rotation ticks, each row followed by its count of ticks:
The counts run from 0 to 735.
[  0.6  -7.8  14.6  18.4 -14.2  -3.8   9.1  41.7  -4.1 -22.7   8.7  21.7
 -24.4  -4.8  -0.1 -15.2 -29.7  -1.3  17.4 -30.7  22.5  14.3   8.2   2.3
  -6.4  26.9   5.7  -7.0 -42.9  33.0   4.3 -55.4  18.0   2.6   0.6   7.4
  14.7 -32.4  16.9]
263
[  0.7  12.1  -2.9 -26.8 -16.0   2.4 -22.6  10.0   3.7  13.2  27.4  22.2
 -21.9  16.1  27.0  -7.1 -36.5  -6.2  23.9 -32.8  43.9  29.7  -1.0 -18.9
 -10.8  -2.6  -8.0 -22.1 -37.7  20.2  -4.9  -7.2  -9.0 -17.0  -7.2  -4.1
  16.7 -12.7  27.2]
482
[-38.7  14.8   2.6   1.0   0.3  11.1  18.4  -2.9  33.8  -3.3  11.0  14.8
 -27.8 -36.6  -8.3 -22.8  -9.6 -33.0  12.7  -2.9  37.9  42.9 -12.1 -12.4
  16.4  10.5  17.0  24.8 -22.0  23.3 -35.3  12.4  -8.9  16.6 -24.5  -7.6
  17.7  -4.2   3.4]
296
[ -3.1  14.1 -15.2  -1.0   2.1  -8.5 -23.6 -23.3  -6.4   9.0  20.2  -3.8
 -25.3  21.9 -18.6 -26.4 -12.9 -29.9  39.5 -20.0  10.2  22.2 -25.6   9.7
  22.7  -1.0   2.8  -9.7 -51.0  13.1 -23.2  18.4  -7.3 -15.2  -4.3 -24.4
  36.6  -2.5 -11.3]
700
[-16.7  17.7   1.2   9.6  -1.4  13.4   8.2  27.1  25.6   0.3   7.2  18.9
 -20.5 -27.0 -23.1 -13.6 -32.4 -33.5  17.2 -11.5   3.2  41.3 -11.0  -8.4
  -1.2  34.6  22.9 -12.6 -48.0  24.4 -19.2 -13.2   5.4   3.7  12.8  27.6
  19.6 -17.6   3.1]
560
[  9.3  -5.9 -21.0   9.3  26.0 -12.6  -9.9 -36.9  19.9 -19.6   0.7  -0.4
 -56.6   3.8   1.2   4.3 -19.3   9.5  21.2  12.8  -5.6  35.2 -27.5  23.5
  21.0   7.2  15.9   2.3 -31.3  22.3 -13.6   3.0  -8.1  10.1  -5.4 -34.7
  -4.1 -29.0  30.3]
387
[ -8.8  15.2 -11.9 -21.0  -1.4  31.1  -1.5  -6.0  -0.4  21.2  12.5  22.2
 -19.0 -33.1  -6.1  -4.2 -16.0  12.2   5.2  -2.6  10.9  36.1 -34.1 -25.9
   5.8  35.9  34.0 -22.3 -47.5  12.7  -7.4  -0.4 -24.1   8.3  18.6   6.6
  10.1  -4.6  27.4]
693
[  4.2   1.1  -0.2  10.3  -8.3   0.5 -19.0  -4.0  17.0  18.8   9.7  15.1
 -12.8  -9.3  -8.5 -10.6 -54.3 -18.3   8.4  12.8   8.0  46.8 -24.9 -11.2
   9.0   9.8   8.1  -0.7 -58.5  28.3  -0.2 -18.0 -15.9  10.3  13.2   8.6
 -30.8  -3.5  23.0]
221
[-15.3  -0.6   9.9  -4.2 -43.0  12.9   0.3  16.9  -3.0   6.4  22.0 -25.6
 -35.3   2.3 -15.0 -30.9 -26.2 -18.3   9.8 -17.2  29.7  20.1  -9.5  -7.0
  29.0  -2.3  29.5  36.0 -41.5   1.1  -6.9 -25.5   6.7   9.1 -18.6 -13.3
   7.8  12.8   5.6]
645
[ 14.3  -4.6  -0.9 -13.4  -4.1   4.6   2.8  -6.8 -22.9   0.9  18.2  16.4
 -30.8   6.9  -6.9  -0.5 -24.2 -39.0  16.3 -16.9  27.5  18.9 -13.6  38.5
   2.8  25.4  22.9  -0.7 -47.3  20.1 -22.6 -27.1  11.1  12.9  11.0   4.4
   0.5 -43.3 -13.6]
508
[ 43.3  33.3  12.6 -27.1 -14.6  12.3 -18.3  -0.3  -2.7   0.9  44.7  16.2
 -47.2   8.8  19.0 -13.5 -24.3   0.4  11.8   0.8  16.4  19.6  -5.9   2.5
  -5.6  11.3  14.1  -8.8 -11.5   1.9 -10.6 -15.2   7.6  -0.7   6.0  10.2
  -2.5 -43.5  13.5]
81
[ -2.9  13.2   6.8  -9.5 -23.2  18.7   6.5  26.1  12.2  -0.8  14.4   3.9
 -33.6 -34.5 -12.2 -18.9 -53.7  -4.9  13.7 -10.0  26.3  26.9 -15.2 -28.5
   5.3  20.4  17.8   1.4 -47.2   2.5  -6.0  -0.1  16.7  -5.9  17.7   8.5
  13.5 -21.9  19.3]
691
[ 13.6  28.3  29.1  -9.6   6.4  -7.4 -21.7  24.7  36.5  20.1  36.3  12.8
 -24.5  10.9  -5.0 -19.8  12.2 -25.1  11.0 -20.0  -7.3  48.1  -9.4  -2.8
  16.9  -7.7  -5.2  -1.0 -23.5  32.1 -28.7 -24.8 -13.5   8.0  -3.5 -13.6
  30.4 -16.2   8.0]
271
[  4.0   9.7  13.1  23.8  13.2 -11.1 -15.4 -24.7   3.2 -26.7  24.9   8.4
 -40.7   1.2  -6.5 -42.4  25.3 -11.8  27.9  -3.4 -13.7   8.1 -23.6  17.5
  48.8  -9.4  -7.5   9.8 -25.7  19.2 -16.9 -12.2   7.9   7.7 -14.6 -39.4
  24.1 -11.8  -4.7]
654
[-11.1  33.1   9.8 -12.2 -21.1  10.9 -17.3 -25.5  15.8   5.4  39.1   5.0
 -26.9 -18.3 -21.5 -16.3  13.3 -36.8  15.1  -1.4   1.2  28.7  -8.2  18.1
  29.6  14.5  40.4  27.8 -13.4  11.0 -36.3  -9.8 -10.6  13.3  -7.5 -15.4
  11.8 -12.2  -6.1]
697
[  6.5  19.5  -9.6   2.5  18.8   7.0  10.0 -26.2  -6.2  -4.2  34.5  28.6
 -45.7 -21.5   0.9  -1.7  -5.7  18.2  29.6  13.1  20.2  31.8  -4.2  12.9
   1.0  17.9  13.2 -19.3 -21.1  29.8 -27.6  11.2  20.6  -3.2   5.9  -9.5
   8.5 -50.6  27.5]
343
[-18.8  14.0 -20.7  29.0  -1.7  -9.7  -6.8 -16.5  -2.1 -33.0   7.1   0.6
 -37.7 -33.7 -26.1  -4.1 -16.3   4.2  28.4  19.3  -5.8  15.8 -24.2  11.1
  15.6  17.1  35.8 -10.6 -35.7  20.3 -17.8 -17.2  28.6  -5.2   9.0  -8.3
   7.2 -20.6  23.3]
46
[  9.5  50.3   0.9  -3.9 -10.6 -22.2  31.1  -3.8  18.9 -29.5  24.3   6.5
 -23.3 -29.1   1.9 -14.1 -18.0  18.4  14.7  -1.4  19.0  31.2 -25.3  -8.0
  -6.8   8.4  37.3  13.1  -2.6   9.4  -3.1  17.4  -5.2  21.4 -22.0 -21.0
  34.9   9.5  33.2]
634
[ 19.0  32.5  35.7  -3.6  -0.5   2.8  -6.6  20.0  36.0  13.2  49.4   9.1
 -29.9  -9.1  -3.8 -39.7  15.6 -19.2  12.3 -14.6 -17.7  47.6  -3.4   2.2
  19.2  -2.0   4.2  14.4 -15.2  27.5 -16.2 -27.8 -15.3  24.2 -10.3   1.4
  23.3 -12.0  13.1]
270
[ 24.4  41.7  15.1   4.5  -7.0   0.9  -1.9 -32.7  10.1 -14.2  22.3  49.0
   4.1 -16.4 -28.8  -1.7  -8.3  13.9  -0.3  -4.9   6.1  18.2 -18.0  15.4
  -0.9  44.0  12.1  11.0 -14.4  25.3 -18.1  -9.4 -12.7  14.3  12.6 -34.2
   3.5 -16.1  42.2]
23
[ 17.1  36.1  -6.4   6.5  15.7 -11.2  25.9 -19.2 -14.6 -13.8  13.6  12.3
 -29.2 -13.2  -0.1  -6.3  19.8  20.0  12.7   5.5  -8.0  24.8 -50.4   5.8
  13.2  16.1  21.5  -0.5 -30.9  19.2  -3.1  11.5   3.8  25.2 -27.2 -18.2
  46.6  -0.5   7.5]
49
[ 23.6  -8.4  -6.6 -25.7   4.8   1.1  11.1  18.4  16.8  11.9  26.4 -22.0
 -51.4  28.5  12.5  -9.0 -49.7   2.7  15.0  -0.8  11.6  46.0 -14.0   8.3
  -0.5  -5.3  20.2  -2.6 -26.9  10.4  -8.2  -8.1   7.2  25.6   6.5   6.9
   6.9   3.6  38.6]
326
[-11.8   6.8   0.9  10.8  -2.1   4.6  -8.2 -37.2  11.7 -13.8  22.1   3.3
 -37.6  -4.0 -25.7 -20.1  26.9  11.6  11.8  10.2 -17.1  16.7 -19.5  30.9
  32.0  24.5  37.5  17.3  -7.7  16.4 -23.8 -25.2  -2.6  25.3  -5.9 -30.2
   4.5  12.2  15.8]
652
[ 17.5  16.7  -4.4 -22.8  -7.8  -2.3  13.4  17.4  -9.4  -7.6  23.4   1.0
 -40.7 -21.9   8.7   3.6 -33.2  11.0  10.9 -10.2  32.4  27.5 -45.9 -26.3
   9.0  -9.1  21.3 -18.6 -47.7   4.1  -9.6   5.0  17.3   0.9  -3.7  -3.8
  17.6 -24.3  -3.5]
238
[ 39.7  18.3   5.3  -6.1  -9.3  -4.4  -7.9  -8.4  18.6   1.1  36.2  -4.7
 -22.2  24.1 -23.3 -24.8 -51.3  22.5  11.6 -10.0 -16.6  18.6 -26.1  12.1
  16.1  11.8  14.5 -12.0 -32.1   0.2 -23.6  -4.2 -10.0  35.7  31.7   0.5
 -11.8  17.6   5.7]
623
[  1.8  -0.1  14.2   1.2  10.6 -29.0  11.2  18.5  39.4  13.8  27.4 -13.7
 -25.9  -0.8   2.6 -29.3   2.6 -13.3  14.7 -20.5  25.4  58.6 -17.7   7.4
   9.8 -24.5   7.0   1.1 -18.4  24.2 -35.1 -15.9 -14.6  14.5 -17.4 -15.4
   2.1 -12.5   8.3]
724
[ -4.5  36.6  -0.2   7.3   3.5  -1.6  -3.8 -34.2  16.5 -10.0  32.3  14.7
 -32.0   2.8 -10.4 -23.8   7.0  18.6  19.5 -11.6  -7.1  12.2 -23.1  -0.9
  41.4  -0.1   5.3   0.2 -21.7  13.2 -28.0  18.7 -20.8  26.0 -25.1 -28.7
  26.7  29.2 -12.1]
94
[  7.6  -7.5 -15.0  -3.8  -2.1   1.5 -37.7 -28.5 -11.4   5.4  21.1  10.8
 -55.4  37.0  20.4 -16.8  -8.6  17.4  22.6 -10.0  21.2  10.4 -21.6  23.2
   6.9  16.7  17.4 -17.2 -31.5  10.9 -20.3 -30.3 -10.3  -4.4   4.9 -15.8
 -19.1 -22.2   8.9]
596
[ 26.4  44.4  11.1 -18.6  -3.1  10.1   8.9 -25.1 -21.4   8.0  38.7  41.0
 -36.5  21.3  22.1  -5.9   5.4   4.4   6.1 -13.2  20.4  15.6 -15.1  -1.1
   4.9  11.2   0.3  17.8 -22.4  20.0 -16.9   6.5  -7.1  19.2 -35.8 -10.7
  30.3 -11.4  -3.6]
346
[ 24.4  10.8 -17.1 -38.9 -18.6  17.2 -10.3 -32.3 -35.6  12.6  27.3  10.8
 -31.6  11.7  18.2 -13.5  -8.4  -8.5  16.7 -15.4  34.9  15.5 -27.6  19.3
  -4.2  24.1  42.1   0.7 -27.3  -1.8   4.0 -14.0 -17.2   7.0   2.1 -10.3
  11.2 -17.5  18.5]
641
[ 19.5  33.0  -6.6  -8.8  15.2   7.2   4.9 -36.3 -17.2   0.6  34.0  30.8
 -49.4  -3.6  17.0 -20.3   2.7  27.3  22.8  11.7  16.9  23.9 -22.0   7.6
  -3.1  19.1  13.8 -16.6 -12.7  14.4 -24.7  14.1  12.5  -2.8  -3.5  -1.8
   5.3 -31.8  28.1]
344
[ 24.2  46.9  22.0  -2.4 -19.0  -1.7  -5.9 -32.8   4.4 -15.7  31.1  44.5
   0.9 -27.0 -15.9 -28.5   9.5   0.4   4.9   0.0  17.4  14.4 -12.1  13.6
   7.3  27.5   7.8  11.3  -2.9  20.9 -12.7 -15.4  -3.9  10.3   5.6 -27.5
   8.3  -7.7  43.5]
24
[-14.3   1.7  -7.7  10.4 -10.3   7.8  -5.8 -33.9 -17.7  -4.1  24.7  28.5
 -33.4  19.4  20.3 -26.2 -22.5  13.8  19.1  11.4  24.9   4.7  -8.7   0.0
  27.2  -6.2  -0.9  21.1 -36.0  26.1   0.9 -12.8 -10.8  25.0 -40.2 -13.8
 -13.8  34.7   7.2]
146
[ -1.5 -11.3 -11.6  -5.4   7.3  21.3   1.6  17.3  11.2  18.6  23.5 -16.7
 -69.6  25.4   3.9  -9.7 -31.1  21.9  15.3 -19.6  -3.4  34.3 -14.4   0.8
  10.9  20.3  28.7  -7.9 -43.1  10.8 -22.0 -17.8  -7.7  19.3   4.4  12.8
  13.6  -4.9   7.5]
195
[-17.3 -10.9  -0.3  -2.2 -28.5  20.1  -5.2  21.4   7.8  -0.7  20.7 -29.2
 -43.6  -5.9 -12.7 -45.2 -32.4 -17.0  27.1 -19.9  14.0  22.3  -9.8 -10.2
  31.8  -0.5  22.1  15.6 -45.6   3.1  -3.3 -22.9   1.8   6.6   0.2  -3.2
  15.4   9.6   4.2]
646
[  6.8  18.5  -2.4  -8.0 -25.0  -1.2   2.7 -28.3  -8.9 -12.3  29.6  -1.9
 -28.5  40.1 -13.1 -31.4 -18.2 -10.0  15.2 -21.8  27.8   4.6 -15.9  30.5
  11.8  14.5  26.4  25.5 -17.1  -1.0 -29.7  -3.9  -3.2  39.3 -18.5 -15.5
   9.3  32.8 -15.6]
303
[ 34.1  23.0  16.2 -26.2  -6.6   8.3 -13.6  10.5   4.6  39.5  32.9  -0.8
 -37.5  13.9  -4.0   0.2 -13.1  21.0  -1.8 -10.8  -6.1  45.4 -29.8 -21.0
  11.7   9.0  15.2  -3.6 -45.6  16.1 -11.7  -5.0 -11.9  -8.8   5.9  -9.9
  12.9 -39.5  12.0]
535
[ 16.2   7.6  29.8  -4.8 -29.4   4.6   3.1  12.1  -5.8 -10.8  10.2  18.2
 -15.5   6.6  -4.3 -16.5  -4.8  26.6 -14.0 -21.3  33.6   6.2 -33.8 -17.0
   8.0  14.4  -1.9  30.3 -25.9  15.0   7.0 -43.6   6.0   7.0 -15.2 -46.7
  24.3   2.7  29.3]
129
